In the rows, 100 means zero.
Each run below is a few steps of one of 8 hidden systems, one row a step.
k_174, path 1, 11 rows:
89  100  115  120  91  82  91  112  110  90  99  96  127  97  94  96  105  83
80  88  109  103  103  73  104  86  123  94  106  103  111  92  94  99  112  100
91  97  106  74  96  83  114  96  116  103  105  95  96  101  108  123  108  106
85  110  109  82  90  105  103  107  100  122  93  92  92  113  120  103  96  94
77  94  93  102  105  112  98  90  91  119  97  105  88  105  106  81  91  105
104  83  80  98  110  111  108  90  87  102  109  104  92  99  96  107  92  123
125  102  92  104  94  113  108  118  85  96  104  85  106  110  104  117  91  103
103  106  98  126  93  105  92  113  96  90  97  91  113  106  98  85  88  77
89  85  88  117  105  86  91  90  112  77  107  108  106  87  86  91  96  97
113  88  99  90  99  80  100  103  117  85  107  99  106  92  102  132  104  110
104  114  119  99  89  89  97  118  111  112  93  94  104  106  123  112  99  80
k_580, path 2:
104  97  109  104  97  68  108  97  96  81  117  115  90  102  112  109  88  111
91  89  109  102  87  67  105  105  104  76  114  110  110  103  93  103  100  109
87  78  105  90  83  83  104  106  117  91  105  109  99  105  97  115  114  103
95  86  114  94  84  87  101  92  114  114  106  105  95  106  103  124  96  99
87  95  115  98  85  81  105  94  103  116  110  97  116  106  93  105  84  103
76  85  97  89  85  97  107  112  101  109  106  95  118  107  90  100  97  106
88  82  92  95  91  113  107  109  98  114  104  94  97  110  107  119  100  101
97  96  102  110  100  102  111  93  92  113  111  87  103  110  109  116  84  99
86  101  93  104  99  92  117  98  93  90  114  82  117  105  92  96  88  102
85  89  78  89  96  106  110  109  104  79  107  89  101  102  97  111  102  99
99  92  91  102  100  104  97  90  107  89  105  93  85  101  113  128  92  95
k_174, path 3, 11 rows:
107  115  67  82  98  122  114  105  110  103  91  56  114  109  100  89  82  94
92  102  66  104  106  128  73  92  116  90  82  70  112  95  105  86  80  92
113  93  74  114  125  102  68  80  117  81  91  91  107  79  117  107  82  112
132  110  87  111  129  87  87  111  116  85  94  101  100  77  137  121  94  95
102  116  103  118  119  95  86  127  116  96  91  112  90  77  131  112  113  59
68  102  118  115  121  93  83  98  98  99  104  133  82  69  105  118  122  78
80  104  135  89  117  79  108  99  76  103  115  129  90  80  103  134  123  117
86  114  138  86  95  91  133  126  64  115  107  109  98  117  107  108  133  109
65  98  123  100  81  114  130  100  69  110  102  95  94  135  80  72  132  101
79  85  99  85  77  115  121  64  72  82  112  87  92  133  60  82  101  133
128  97  85  72  65  106  116  90  86  75  103  69  108  142  87  88  72  143
k_580, path 4 (11 x 18):
101  112  91  58  86  84  99  117  112  91  111  104  100  81  95  129  71  95
80  89  111  119  80  96  63  112  102  93  101  108  107  97  103  117  78  82
69  70  109  119  106  104  92  71  96  118  104  107  108  101  85  94  113  117
86  92  95  67  119  97  125  100  97  128  107  98  107  89  101  113  114  132
90  117  99  87  98  91  114  139  91  115  109  101  101  97  129  119  82  84
77  97  112  134  82  101  104  105  76  92  113  104  94  121  99  92  85  77
87  85  100  98  97  109  119  73  77  78  108  85  98  123  81  98  118  132
107  106  89  69  107  92  119  109  111  85  98  71  106  106  126  129  111  117
96  108  92  116  92  80  99  107  127  85  104  90  92  105  130  101  72  60
87  79  89  118  82  95  92  63  107  76  111  109  87  108  71  75  74  98
109  75  82  64  102  98  89  82  108  85  101  100  111  90  82  122  101  152
k_18, path 5 (11 x 18):
134  108  112  105  90  88  114  103  129  117  86  61  122  125  129  104  109  95
112  114  130  96  82  91  89  86  139  124  78  100  91  103  98  86  115  68
102  108  103  79  92  90  75  59  125  95  92  104  99  80  64  83  84  103
107  98  86  68  114  90  78  99  115  101  93  90  135  74  99  114  86  137
96  90  109  99  120  103  79  132  109  137  87  113  126  73  111  119  127  105
76  90  107  112  117  117  102  100  92  124  105  127  100  69  59  99  128  83
78  107  77  88  112  116  123  101  69  80  122  87  113  84  57  102  90  105
84  118  93  101  104  115  110  146  67  84  101  67  127  110  124  113  103  101
76  106  124  136  98  119  102  110  81  103  84  92  88  129  123  84  136  73
81  105  98  103  96  118  120  48  94  85  99  84  62  127  87  69  107  92
117  124  73  59  94  107  113  81  104  78  91  63  78  123  130  94  70  121
k_18, path 6, 11 rows:
76  86  89  85  122  111  73  84  109  98  86  86  124  80  100  111  118  134
79  97  93  81  134  119  99  107  101  129  92  99  103  77  114  124  131  109
83  112  93  89  123  123  105  115  86  110  95  121  80  75  91  96  120  84
97  108  82  99  109  126  102  109  70  72  101  105  89  94  78  87  104  101
111  105  94  108  106  122  105  110  71  76  99  79  104  115  108  111  109  114
112  115  118  113  107  109  115  100  86  100  93  87  89  120  123  103  125  94
110  116  115  95  92  99  115  82  98  94  94  102  73  116  96  77  113  94
120  113  100  74  80  102  97  84  100  86  92  92  87  115  95  88  88  118
128  109  112  88  96  99  78  97  102  110  82  97  103  105  121  106  91  120
120  99  117  107  113  94  88  90  111  130  87  119  100  88  105  90  111  107
116  92  95  88  105  100  108  91  108  117  101  114  105  82  67  90  105  110
k_565, path 7, 11 rows:
122  127  108  68  132  108  101  89  101  82  76  93  82  86  117  110  150  123
138  140  105  73  109  109  86  135  100  96  73  100  88  87  135  114  113  93
120  127  111  94  97  116  79  118  98  121  72  134  66  91  112  68  103  75
112  111  115  89  114  115  100  93  80  135  80  126  93  96  85  59  124  124
130  112  112  97  111  114  115  132  66  127  94  89  134  102  95  105  116  125
122  110  110  128  83  116  116  150  78  113  102  100  108  113  94  98  101  58
99  96  113  117  76  109  124  93  89  96  103  112  80  122  61  60  118  75
118  99  115  93  90  104  124  76  78  76  101  74  111  128  69  92  128  135
148  113  105  117  86  112  102  113  89  67  96  59  115  124  111  135  98  94
135  106  85  124  85  121  92  91  121  79  87  100  58  113  102  86  89  49
124  98  85  73  104  119  101  48  115  95  85  109  62  98  68  70  108  120
k_870, path 8 (11 x 18):
89  122  131  98  82  92  132  121  87  98  102  73  117  122  93  98  127  79
83  106  126  107  73  99  115  99  85  79  99  62  127  140  89  91  122  104
93  81  101  113  79  106  95  94  96  73  89  65  125  145  107  83  117  126
95  58  69  117  85  121  78  103  112  82  83  85  112  131  110  81  109  125
98  46  53  115  94  130  69  100  111  88  94  109  98  104  92  95  87  119
111  60  53  111  113  117  68  92  109  91  108  127  90  71  93  117  67  117
118  87  69  108  136  96  73  97  117  110  109  140  85  45  108  130  68  96
104  116  97  96  135  83  95  94  122  128  112  140  75  37  101  129  83  63
92  147  130  71  120  72  120  88  109  125  117  121  72  53  92  130  91  58
89  171  159  58  102  63  131  96  90  115  106  93  89  87  107  117  104  74
79  165  167  70  84  72  135  111  77  114  91  75  106  128  118  81  128  86
k_870, path 9, 11 rows:
94  100  86  92  106  101  117  114  104  91  93  88  109  108  108  79  120  109
92  82  94  103  91  128  99  114  91  97  93  92  103  112  94  110  123  102
109  90  94  120  87  120  83  92  91  88  100  90  103  111  89  106  83  96
111  93  80  113  111  92  86  92  110  76  98  103  107  90  102  86  84  109
98  81  82  99  123  102  90  101  117  97  94  118  92  77  107  105  119  108
103  93  98  98  102  117  87  93  107  115  100  115  76  84  96  129  99  83
111  124  105  91  97  89  92  88  105  100  106  108  88  81  92  107  65  82
98  128  114  78  118  70  106  100  103  99  100  115  101  74  104  88  103  104
89  116  129  84  110  99  117  104  91  125  93  108  88  99  109  107  136  98
104  121  126  97  74  111  119  98  84  115  101  81  89  129  99  101  99  82
106  118  107  94  77  85  116  109  88  77  101  79  118  126  93  70  88  106
k_736, path 10:
120  102  98  128  127  134  113  118  70  134  89  83  115  109  118  95  118  111
139  114  117  118  111  110  132  97  71  96  112  95  90  102  84  124  119  92
117  136  112  90  111  99  83  73  87  53  98  86  93  83  94  123  95  106
106  115  96  103  116  131  52  98  111  91  65  88  109  80  103  94  117  92
125  83  98  104  105  125  101  102  119  127  81  119  85  90  73  93  145  84
110  103  111  60  102  80  118  68  111  100  105  126  67  87  78  104  113  118
75  131  104  53  111  91  79  83  94  100  84  103  97  88  116  77  87  132
84  101  95  104  113  131  94  127  78  136  81  107  115  102  98  56  116  109
112  80  108  118  106  107  143  93  69  111  118  119  86  112  71  91  126  116
93  122  119  90  114  81  114  54  74  65  111  84  88  108  110  112  94  131
85  138  98  108  119  126  74  101  89  86  70  58  117  104  127  79  105  94
k_517, path 11, 11 rows:
95  114  85  111  135  81  115  113  86  88  103  79  137  96  130  76  93  127
80  99  96  113  109  115  116  141  85  93  88  103  101  114  115  76  147  89
91  99  119  114  103  132  116  81  70  106  104  107  78  98  61  105  134  86
121  104  105  111  107  97  111  47  89  68  111  72  102  109  84  113  94  122
112  85  82  91  91  90  98  98  130  62  82  80  98  127  132  91  120  120
91  84  97  73  87  119  100  103  129  124  81  120  60  105  100  94  133  82
110  119  103  75  103  111  107  60  102  131  109  105  72  76  70  114  67  87
124  124  70  83  109  86  94  96  106  72  101  77  113  91  121  91  45  118
105  91  70  89  101  107  81  161  112  92  76  121  104  96  127  71  114  101
109  102  117  102  110  126  100  122  81  147  97  141  89  72  64  102  125  81
135  137  129  117  114  92  108  77  64  102  115  80  125  88  78  119  73  108
k_736, path 12, 11 rows:
136  90  83  68  74  88  116  87  140  81  105  85  88  107  83  125  89  100
97  106  90  51  81  108  69  94  124  119  86  82  104  91  111  127  65  110
99  95  88  93  107  116  87  127  115  166  94  106  125  71  90  99  80  86
125  78  103  96  105  69  128  124  99  127  124  137  123  76  73  108  101  118
81  101  134  76  98  57  91  102  75  87  116  119  121  91  109  135  100  152
32  115  130  113  115  98  70  120  74  107  94  99  125  88  123  100  115  97
66  84  95  150  120  98  127  129  90  88  112  118  107  93  84  70  143  65
91  74  87  109  96  73  138  88  95  27  123  111  69  123  102  102  128  115
60  109  88  88  92  115  80  75  101  57  87  65  61  135  160  111  91  104
98  111  60  125  107  152  100  116  119  123  77  69  74  115  129  71  79  37
186  81  53  117  87  113  144  108  120  99  114  107  73  111  76  94  71  73
k_506, path 13:
101  86  90  90  90  114  74  92  118  97  85  105  97  93  83  98  103  100
110  92  74  86  106  110  103  100  121  107  90  82  108  98  103  96  102  108
110  119  88  96  108  98  107  126  104  106  93  93  105  96  121  89  93  87
95  114  100  93  104  93  94  118  103  107  102  120  92  76  102  105  88  75
92  95  99  81  106  91  106  95  109  112  112  105  105  76  85  125  96  101
93  103  112  94  111  88  120  102  93  113  108  85  125  96  102  114  110  116
81  113  125  113  110  92  109  105  80  104  101  105  104  101  110  93  120  96
78  101  115  102  103  103  97  75  87  86  103  116  76  96  85  101  112  98
101  95  98  92  96  112  98  71  85  78  102  85  96  112  83  108  102  128
112  98  97  115  99  116  87  104  81  87  86  85  111  121  112  86  103  122
110  90  85  121  103  121  78  109  100  93  83  119  79  103  110  79  103  88
k_506, path 14 (11 x 18):
104  88  111  92  71  50  120  107  106  54  113  106  121  121  81  79  110  123
72  94  124  85  47  116  99  126  89  109  88  87  98  144  97  92  119  90
77  104  108  118  92  121  77  49  121  131  85  79  88  109  100  86  81  70
94  95  66  105  113  71  102  65  126  57  110  90  109  93  97  65  69  115
85  89  71  79  69  95  116  158  83  58  111  96  114  125  103  91  91  110
81  93  102  116  74  142  79  128  96  139  94  87  90  113  110  123  82  55
106  86  85  141  123  87  84  53  144  116  110  92  105  73  100  113  69  71
112  83  77  94  105  41  132  118  124  48  125  101  128  94  101  104  103  120
81  102  123  81  57  97  118  168  81  103  102  93  104  133  120  127  120  85
71  109  139  119  94  111  71  60  116  157  92  95  79  97  115  125  90  57
87  90  93  104  128  46  106  29  134  76  120  103  108  80  98  88  83  127
k_565, path 15:
115  141  98  99  107  107  84  113  93  86  94  98  88  81  111  107  75  67
99  98  88  105  109  117  78  98  99  90  85  134  73  85  85  63  110  91
99  88  104  75  110  126  101  91  90  123  85  100  101  98  89  106  139  137
116  128  117  96  111  109  113  121  78  121  102  80  113  96  118  135  100  92
108  121  97  125  102  96  107  128  91  85  104  124  83  90  98  75  93  54
94  79  102  90  85  106  105  93  98  86  90  124  84  111  71  64  136  118
114  102  129  83  89  110  106  91  84  110  93  68  118  124  104  132  125  136
132  134  109  131  105  97  105  115  93  94  101  79  101  106  127  112  77  60
113  97  73  114  96  103  102  100  114  76  93  128  68  101  83  43  98  77
110  74  97  58  83  122  98  76  100  105  86  100  95  115  71  98  126  154
136  122  124  99  102  113  95  99  83  126  100  66  118  101  117  161  83  104
k_517, path 16:
117  95  104  82  86  107  77  97  108  92  86  89  96  110  116  125  99  118
98  101  114  79  96  92  75  95  110  114  84  123  85  96  116  99  103  113
90  115  116  72  98  77  108  99  100  120  105  117  99  86  95  95  90  107
92  114  98  88  92  94  112  113  84  111  107  86  121  108  101  87  75  108
87  98  94  121  98  110  93  114  86  102  93  102  109  112  107  68  93  98
90  91  104  128  108  95  108  97  97  97  106  119  97  92  81  78  118  87
108  94  100  114  100  95  127  89  104  92  116  82  113  102  76  111  111  91
111  91  90  111  92  117  96  94  111  85  93  66  104  120  111  117  103  94
96  90  98  102  100  109  74  88  121  89  84  112  74  96  111  104  114  87
99  99  100  74  106  86  102  85  120  103  108  119  84  72  83  120  102  98
113  110  85  68  102  101  108  108  103  113  103  80  111  92  110  125  75  114

Which system made each run below?
path 17, 2 rows:
95  107  115  87  101  99  104  89  86  111  105  98  124  85  62  95  104  117
82  96  112  94  114  96  97  88  89  100  99  93  129  89  82  99  122  130

k_736
path 18:
112  117  107  112  101  106  100  93  82  83  109  95  105  88  71  107  93  86
99  114  105  92  96  81  98  118  92  74  105  102  121  89  84  90  97  104

k_174
path 19, 2 rows:
79  92  102  101  106  86  99  121  118  99  101  91  127  87  109  118  117  90
72  89  101  107  98  101  107  93  112  116  106  111  81  96  98  103  105  73

k_580
path 20 (2 x 18):
108  94  96  146  111  92  94  90  85  68  113  90  111  104  108  100  82  102
92  81  79  108  121  87  114  89  112  63  110  97  109  87  82  94  121  112

k_580
path 21, 2 rows:
77  103  95  118  117  84  117  114  89  96  115  75  136  99  119  106  91  102
68  99  111  128  104  90  104  118  83  83  114  113  96  97  111  109  108  79

k_506
path 22, 2 rows:
117  100  72  96  101  96  107  103  116  78  104  78  98  102  118  111  79  97
106  90  77  92  96  118  80  128  112  94  85  114  81  96  116  105  104  88

k_517
path 23:
133  124  97  82  108  75  142  93  114  108  106  103  81  98  105  84  88  92
122  124  96  62  76  98  88  113  82  77  94  94  105  110  101  93  68  129

k_736
path 24:
74  103  108  81  93  138  68  114  94  126  76  83  118  97  95  108  120  102
91  107  119  116  124  109  85  58  84  121  88  86  115  98  99  84  105  125

k_174
path 25 (2 x 18):
111  123  110  112  126  77  91  83  126  118  95  123  86  64  108  88  94  70
110  86  72  85  102  80  101  101  126  73  101  121  110  76  65  70  106  110

k_18
path 26 (2 x 18):
114  75  100  95  98  74  114  110  112  125  105  159  69  100  117  81  101  112
134  91  126  100  80  74  112  114  79  115  117  138  96  106  91  107  85  120

k_580
path 27:
131  93  110  106  97  89  91  94  107  97  98  95  115  103  103  116  98  117
108  91  110  103  97  87  98  118  109  104  88  113  104  106  117  89  122  108

k_506
path 28:
81  95  113  91  82  80  109  128  113  110  107  137  88  91  87  93  112  68
85  96  134  90  75  82  117  83  80  100  125  114  94  108  69  123  97  107

k_870
path 29, 2 rows:
103  82  89  98  84  73  88  127  124  95  103  124  103  96  114  100  80  97
105  68  102  118  93  93  88  109  129  127  98  117  101  95  113  120  105  85

k_174
path 30 (2 x 18):
105  115  62  103  123  100  91  94  101  44  91  94  98  90  104  56  86  112
102  97  61  78  87  131  86  152  84  64  93  110  90  100  97  102  93  99

k_506
path 31, 2 rows:
94  77  90  100  98  82  111  81  125  78  103  104  77  114  116  100  112  108
109  98  95  70  97  78  104  79  124  91  100  92  88  105  122  116  91  125

k_565
path 32:
68  103  100  83  92  96  129  120  96  133  112  82  126  105  89  93  92  91
71  101  103  92  100  102  126  104  74  108  116  71  128  113  94  108  97  117

k_870
path 33 (2 x 18):
101  99  89  75  96  88  119  117  109  80  92  119  78  109  106  70  125  111
109  85  103  85  77  132  87  90  110  98  80  99  73  119  92  110  127  98

k_174
path 34:
80  103  87  148  121  105  85  101  116  94  85  110  93  91  115  50  109  57
86  71  79  101  125  93  91  66  115  64  117  126  74  64  80  135  114  108

k_174
path 35 (2 x 18):
126  111  119  124  118  98  118  83  86  152  109  128  81  86  97  90  82  86
131  91  88  108  120  81  128  116  98  99  113  128  123  74  67  76  111  115

k_565
path 36:
84  107  112  88  92  95  107  102  111  79  95  94  92  105  98  104  131  88
89  103  122  90  75  105  87  93  94  85  92  92  94  119  97  110  111  101

k_870
path 37:
130  108  108  125  127  96  88  103  120  118  85  128  65  82  144  105  113  72
114  105  90  71  123  85  115  98  127  125  86  138  81  76  101  58  123  106

k_565
path 38:
127  120  92  99  92  108  91  86  107  74  110  92  71  87  96  138  65  65
107  141  111  85  110  59  79  111  116  68  95  115  109  64  104  91  89  85

k_870
